In the rows, 128 means zero.
Named moves, each a turn or a mirror, and the order they were made in; the first pair answered
move Vuti:
[147 133  91 126 104 135 129 117 102  94 101 102 122 142 154  98 125 157
 102 104 140 169 132] => [129 112  97 123 137 130 125 106 147 156 144 111  85 122 103 153  84 119
 110  95 158 144 120]
[139 129 121 123 120 132 131 126 136 131 127 140 115 123 126 130 124 117
 126 128 129 142 109] => [141 130 121 123 114 132 132 128 130 122 121 138 118 126 131 124 130 122
 127 128 130 142 109]
[127 120 150 138 117  92 144 126 109 132 109 113 154 133 120 149 111 129
 193 149 131 121 125] => [128 119 147 138 116  93 145 126 110 131 110 113 155 133 121 146 110 128
 191 146 129 120 122]
move Vop:
[117 125 137 141 148 120 112 132 135 137 147 152  91 113 139  91 136 136
 128 111 128  88 145] => [125 131 134 139 157 126 116 120 150 143 144 154  88 113 128 104 113 132
 112 107 132  98 131]
[183 155 140 107 129 140 144  96 108 133  77 119 148 133 118 131  71 121
 123 133 167 161  89] => [173 152 164 111 119 122 133 136  75 127  78 116 188 131 136 106 123 137
 162 159 139 146 113]
[134 110 116 113 116 116 142 102 141 143 133 135 100 148 115 155 102 127
 145 123 160 120 125] => [145 127 143 117 137 115 139 117 142 158 126 142 151 130  94 150  99 127
 142 143 131 132 112]
[123 130 133 126 132 139 124 137 124 136 137 140 124 125 135 125 136 128
 116 139 126 122 141] => [122 126 130 127 128 139 127 129 126 134 137 139 117 126 133 129 133 127
 114 132 132 121 141]
move ker:
[156 105 129 122 147  95 180  95 130 185  98 113 120 161  88 204  30 142
 154 108 154 164 110] => [152  89  95 119  96  98 183  91  94 123  85 102  81 195 154 173  69 167
 158  91 183 159 139]
[138 160 119 134 161 128 110 127 108 125 126  96 152 119 166 138  96 112
 112 150 128 131 124] => [132 150 126 136 158 117 117 130 101 136 135  95 149 119 159 151  93 107
 140 153 134 121 129]
[109 116 149 134 151 117 116 156 122 140 146 131 146 108 119 113 161 114
 147 142 109 107 141] => [111 115 134 132 134 121 114 151 111 116 140 126 133 119 142  99 178 123
 139 134 115 108 150]
[113 133 129 132 124 132  95 160 134 127 147 121 136 117 151 107 193 135
 120 135 102 120 160] => [118 139 140 135 143 135  94 160 148 146 149 126 149 107 128 117 181 131
 112 139  93 125 151]
Now pairs of rows:
(two moves a pair)
[125 128 146 133 119 115 121 130 100 139 130 119 133 137 155 130 156 131
 159 143 132 110 144] => [137 142 113 129 123 142 112 107 123 120 121 120 110 140 163 120 149 137
  97 125 137 130 132]
ker, Vop
[124 121 180 129 141  84 123 165 119 116 106 125 205 117 102 137 164 115
 169 163 128 103 115] => [101  94 161 122 151  86 117 148 155 148 148 129 132 117  86 176 141  88
 170 141 161  77 119]
ker, Vuti
[136 128  90 119 126 165  91 123 141  99 124 133  94 139 168  93 196 132
  51 148  99 135 142] => [108  95 120 119 153 138  97 121 174 181 178 142  61 115 105 171 144  83
 113 148 121  99 137]
Vuti, ker
[117 113  83 113 113 153 121 108 127  96 115 121  79 135 174 130 141 131
  86 117 158 116 131] => [132 144 142 124 148 143 109 155 113 122 100 129 192 105 140 107 160 140
 103 163  88 132 118]
Vop, Vop
[137 126  99 124 114 132 147 108 123 111 113 120  98 158 154 128 127 136
 117 110 159 129 131] => [145 149 139 134 148 133 129 146 126 139 111 129 175 129 124 110 147 141
 116 146 102 139 120]
ker, Vop
[134 157 157 155 135 141  87 106 115 123 106 100 164 122 147 108 132 126
 104 121 134 163 125] => [131 156 169 157 149 140  83 112 125 145 118 104 171 111 129 119 127 118
 109 127 126 156 123]
Vop, ker
[169 168  84  79 129 143 131  66 173 133 113 183  89 146 109 135  85 118
  98 112 158 157 102] => [150 137  90  78  93 115 146  70 138 122 125 173  60 166 134 145  93 119
 166 110 186 127 128]
ker, ker
[119 120 135 116 121 132 116 110 140 122 163 115 117 131 165 106 167  95
 119 107  94 154 154] => [111 113 155 116 132 119 122 114 143 150 177 119 124 123 140 129 149  83
 148 115  92 145 150]
ker, ker
[115 103 119 121 156 160 121 146 154 141 144 111  66 117 126 133 119 124
 100 107 139 117 155] => [107  94 152 124 145 131 136 164 127 153 145 110  91 117 117 146 118 121
 163 124 136 102 163]
Vop, ker
[158 152 121 122 103 116 203  88 104  96  81 129 126 158 131 149  49 130
 152 117 152 161  95] => [164 161 123 124 119 122 198  88 114 104  81 133 134 152 116 150  43 128
 138 119 145 169  87]
ker, ker
[166 171 158 152 154 127 121 157 111 129 107 120 203 116 143  80 157 124
 150 139  76 159 129] => [155 150 156 148 122 109 131 157  85 112 108 114 179 133 172  79 171 132
 189 134  98 142 150]
ker, ker
[127 109 112 120 100 124 134 125 100 103 125 123 114 140 160 106 147 138
 147 121 145 118 145] => [128 115  93 117 121 146 120 112 134 113 139 128  91 131 145 112 137 130
 101 107 146 124 132]
Vuti, ker
[138 159 104 152 140 123  84 110 118 114 115 147 165 113  97 117 100 123
 108 161 114 152 148] => [124 133  99 153 101 104  96 111  87  93 117 139 136 136 132 117 118 129
 157 155 142 129 175]
ker, ker
[136 158 101 130 130 126 144 135 137 120 144 113 169 110 138 125 146 112
  63 110 126 173 118] => [123 148 135 134 138 103 144 160 128 151 159 118 194  99 116 140 150 103
 111 128 113 155 126]
Vop, ker
[135  96 131 114 134 152 125 161 122  90 148 129 108 129 144 111 161 126
 128 105 125 131 165] => [132  97 125 112 152 162 119 155 146 108 160 132  99 121 124 124 144 114
 107 101 125 132 156]
Vuti, ker
